50 stands for zero in the data rows.
Some points:
43 & 66 & 69 & 70 & 43 & 51 & 55 & 19 & 66 & 52 & 49 & 41 & 56 & 59 & 80 & 47 & 58 & 50 & 53 & 62 & 28 & 53 & 40 & 54 & 53 & 34 & 41 & 58 & 56 & 20 & 31 & 41 \\
33 & 54 & 65 & 70 & 48 & 52 & 67 & 72 & 71 & 41 & 55 & 68 & 71 & 69 & 31 & 40 & 43 & 40 & 57 & 57 & 53 & 34 & 70 & 56 & 67 & 32 & 40 & 53 & 35 & 71 & 35 & 51 \\
49 & 47 & 08 & 71 & 45 & 55 & 57 & 62 & 07 & 40 & 43 & 42 & 67 & 49 & 44 & 36 & 57 & 41 & 58 & 54 & 33 & 67 & 66 & 42 & 39 & 32 & 53 & 40 & 51 & 53 & 38 & 53 \\
67 & 47 & 56 & 34 & 42 & 43 & 43 & 36 & 48 & 47 & 35 & 55 & 51 & 66 & 30 & 44 & 56 & 44 & 54 & 23 & 64 & 45 & 60 & 49 & 34 & 49 & 28 & 63 & 72 & 52 & 14 & 45 \\
36 & 52 & 53 & 68 & 42 & 24 & 40 & 44 & 70 & 48 & 61 & 26 & 62 & 55 & 39 & 66 & 74 & 52 & 43 & 34 & 27 & 47 & 45 & 49 & 52 & 58 & 43 & 17 & 49 & 60 & 50 & 59 \\
44 & 52 & 44 & 35 & 31 & 55 & 61 & 62 & 54 & 38 & 70 & 62 & 46 & 23 & 46 & 78 & 40 & 33 & 22 & 48 & 25 & 51 & 53 & 64 & 38 & 49 & 45 & 73 & 74 & 40 & 66 & 44 \\
46 & 49 & 37 & 30 & 75 & 41 & 55 & 47 & 71 & 50 & 57 & 15 & 52 & 49 & 52 & 25 & 61 & 51 & 38 & 61 & 67 & 45 & 53 & 43 & 27 & 51 & 41 & 74 & 36 & 55 & 58 & 59 \\
63 & 55 & 46 & 60 & 48 & 39 & 54 & 43 & 72 & 55 & 50 & 41 & 71 & 38 & 30 & 62 & 38 & 75 & 42 & 58 & 82 & 54 & 69 & 57 & 58 & 41 & 48 & 17 & 65 & 22 & 53 & 36 \\
55 & 55 & 48 & 75 & 70 & 55 & 57 & 49 & 55 & 53 & 48 & 61 & 21 & 78 & 41 & 61 & 66 & 63 & 49 & 50 & 56 & 69 & 63 & 38 & 39 & 71 & 48 & 77 & 58 & 55 & 75 & 57 \\
49 & 65 & 63 & 80 & 60 & 25 & 30 & 56 & 40 & 59 & 51 & 46 & 37 & 25 & 65 & 42 & 23 & 37 & 40 & 46 & 67 & 60 & 45 & 62 & 43 & 56 & 57 & 63 & 54 & 66 & 45 & 43 \\
40 & 54 & 48 & 43 & 66 & 80 & 43 & 46 & 49 & 54 & 45 & 44 & 43 & 29 & 33 & 38 & 69 & 12 & 38 & 44 & 54 & 59 & 62 & 45 & 73 & 59 & 59 & 38 & 45 & 38 & 33 & 46 \\
56 & 52 & 75 & 38 & 48 & 65 & 49 & 71 & 25 & 67 & 54 & 47 & 49 & 83 & 53 & 49 & 24 & 39 & 27 & 51 & 55 & 53 & 51 & 47 & 37 & 41 & 34 & 23 & 51 & 40 & 48 & 61 \\
46 & 35 & 69 & 51 & 82 & 45 & 66 & 17 & 30 & 51 & 56 & 52 & 43 & 20 & 44 & 62 & 42 & 51 & 68 & 59 & 47 & 30 & 48 & 43 & 47 & 43 & 31 & 30 & 47 & 57 & 53 & 48 \\
59 & 41 & 71 & 53 & 32 & 36 & 42 & 73 & 42 & 34 & 27 & 47 & 48 & 42 & 64 & 42 & 68 & 29 & 67 & 64 & 57 & 21 & 53 & 49 & 58 & 58 & 49 & 46 & 68 & 36 & 77 & 55 \\
52 & 63 & 31 & 36 & 35 & 51 & 36 & 44 & 48 & 80 & 37 & 63 & 50 & 35 & 43 & 72 & 50 & 50 & 53 & 64 & 50 & 42 & 36 & 59 & 61 & 36 & 32 & 80 & 29 & 59 & 63 & 50 \\
40 & 25 & 26 & 58 & 24 & 53 & 53 & 57 & 55 & 77 & 52 & 46 & 37 & 49 & 55 & 35 & 25 & 64 & 36 & 58 & 41 & 32 & 36 & 44 & 63 & 76 & 49 & 65 & 62 & 51 & 44 & 45 \\
44 & 61 & 36 & 22 & 52 & 36 & 58 & 71 & 60 & 45 & 69 & 58 & 42 & 48 & 79 & 59 & 49 & 47 & 82 & 62 & 54 & 77 & 41 & 57 & 71 & 52 & 37 & 40 & 66 & 55 & 42 & 50 \\
72 & 52 & 35 & 59 & 81 & 53 & 35 & 44 & 31 & 25 & 57 & 59 & 52 & 65 & 50 & 46 & 49 & 65 & 49 & 40 & 51 & 38 & 40 & 58 & 73 & 73 & 40 & 60 & 28 & 31 & 50 & 71 \\
77 & 47 & 32 & 40 & 69 & 52 & 41 & 65 & 69 & 54 & 41 & 37 & 38 & 59 & 63 & 72 & 42 & 43 & 65 & 57 & 29 & 35 & 56 & 42 & 40 & 44 & 70 & 50 & 46 & 54 & 42 & 51 \\
16 & 51 & 51 & 44 & 53 & 45 & 63 & 41 & 26 & 57 & 38 & 31 & 65 & 66 & 55 & 65 & 41 & 42 & 63 & 30 & 70 & 48 & 55 & 43 & 48 & 44 & 81 & 58 & 47 & 39 & 50 & 50 \\
29 & 37 & 49 & 54 & 56 & 55 & 33 & 50 & 58 & 64 & 71 & 88 & 73 & 49 & 62 & 42 & 69 & 46 & 51 & 58 & 63 & 48 & 49 & 39 & 28 & 50 & 61 & 33 & 50 & 43 & 35 & 47 \\
54 & 67 & 62 & 50 & 29 & 60 & 41 & 65 & 61 & 48 & 50 & 52 & 40 & 25 & 49 & 40 & 29 & 69 & 76 & 28 & 31 & 58 & 57 & 37 & 41 & 55 & 49 & 52 & 25 & 42 & 60 & 55 \\
51 & 75 & 67 & 41 & 48 & 51 & 48 & 48 & 31 & 44 & 69 & 52 & 51 & 62 & 23 & 35 & 64 & 76 & 62 & 66 & 38 & 42 & 35 & 63 & 39 & 58 & 73 & 60 & 61 & 52 & 53 & 49 \\
36 & 24 & 56 & 44 & 49 & 40 & 54 & 66 & 50 & 37 & 36 & 52 & 15 & 40 & 49 & 60 & 64 & 79 & 25 & 60 & 58 & 66 & 39 & 54 & 58 & 40 & 60 & 55 & 37 & 56 & 41 & 55 \\
53 & 61 & 35 & 36 & 37 & 42 & 49 & 12 & 55 & 31 & 36 & 73 & 38 & 72 & 49 & 38 & 41 & 33 & 37 & 54 & 53 & 49 & 50 & 41 & 50 & 43 & 67 & 23 & 48 & 57 & 67 & 61 \\
68 & 43 & 54 & 51 & 23 & 84 & 57 & 32 & 44 & 36 & 73 & 32 & 44 & 54 & 62 & 54 & 59 & 45 & 63 & 38 & 72 & 41 & 54 & 64 & 38 & 48 & 52 & 36 & 32 & 70 & 51 & 33 \\
46 & 45 & 52 & 37 & 67 & 70 & 59 & 67 & 55 & 51 & 10 & 58 & 77 & 49 & 56 & 54 & 44 & 67 & 40 & 44 & 44 & 64 & 28 & 58 & 45 & 78 & 54 & 46 & 46 & 66 & 55 & 40 \\
76 & 25 & 64 & 50 & 45 & 41 & 53 & 42 & 56 & 64 & 61 & 52 & 63 & 42 & 54 & 37 & 55 & 57 & 43 & 29 & 34 & 72 & 46 & 43 & 80 & 31 & 56 & 71 & 64 & 60 & 72 & 44 \\
Along one direction, these points spread out more than along any other. Take the direction at right angles to it along which they spread out most. Go by this last direction. For each point below, how far along it does it lie, from 0 to 99? 50 is the average, and the first point above lies past it. One standard deviation of the points above along it is 16.
72 & 52 & 35 & 59 & 81 & 53 & 35 & 44 & 31 & 25 & 57 & 59 & 52 & 65 & 50 & 46 & 49 & 65 & 49 & 40 & 51 & 38 & 40 & 58 & 73 & 73 & 40 & 60 & 28 & 31 & 50 & 71 \\ 11
77 & 47 & 32 & 40 & 69 & 52 & 41 & 65 & 69 & 54 & 41 & 37 & 38 & 59 & 63 & 72 & 42 & 43 & 65 & 57 & 29 & 35 & 56 & 42 & 40 & 44 & 70 & 50 & 46 & 54 & 42 & 51 \\ 41
63 & 55 & 46 & 60 & 48 & 39 & 54 & 43 & 72 & 55 & 50 & 41 & 71 & 38 & 30 & 62 & 38 & 75 & 42 & 58 & 82 & 54 & 69 & 57 & 58 & 41 & 48 & 17 & 65 & 22 & 53 & 36 \\ 74
43 & 66 & 69 & 70 & 43 & 51 & 55 & 19 & 66 & 52 & 49 & 41 & 56 & 59 & 80 & 47 & 58 & 50 & 53 & 62 & 28 & 53 & 40 & 54 & 53 & 34 & 41 & 58 & 56 & 20 & 31 & 41 \\ 72
36 & 52 & 53 & 68 & 42 & 24 & 40 & 44 & 70 & 48 & 61 & 26 & 62 & 55 & 39 & 66 & 74 & 52 & 43 & 34 & 27 & 47 & 45 & 49 & 52 & 58 & 43 & 17 & 49 & 60 & 50 & 59 \\ 65
54 & 67 & 62 & 50 & 29 & 60 & 41 & 65 & 61 & 48 & 50 & 52 & 40 & 25 & 49 & 40 & 29 & 69 & 76 & 28 & 31 & 58 & 57 & 37 & 41 & 55 & 49 & 52 & 25 & 42 & 60 & 55 \\ 58
46 & 49 & 37 & 30 & 75 & 41 & 55 & 47 & 71 & 50 & 57 & 15 & 52 & 49 & 52 & 25 & 61 & 51 & 38 & 61 & 67 & 45 & 53 & 43 & 27 & 51 & 41 & 74 & 36 & 55 & 58 & 59 \\ 29
40 & 54 & 48 & 43 & 66 & 80 & 43 & 46 & 49 & 54 & 45 & 44 & 43 & 29 & 33 & 38 & 69 & 12 & 38 & 44 & 54 & 59 & 62 & 45 & 73 & 59 & 59 & 38 & 45 & 38 & 33 & 46 \\ 47
49 & 65 & 63 & 80 & 60 & 25 & 30 & 56 & 40 & 59 & 51 & 46 & 37 & 25 & 65 & 42 & 23 & 37 & 40 & 46 & 67 & 60 & 45 & 62 & 43 & 56 & 57 & 63 & 54 & 66 & 45 & 43 \\ 56
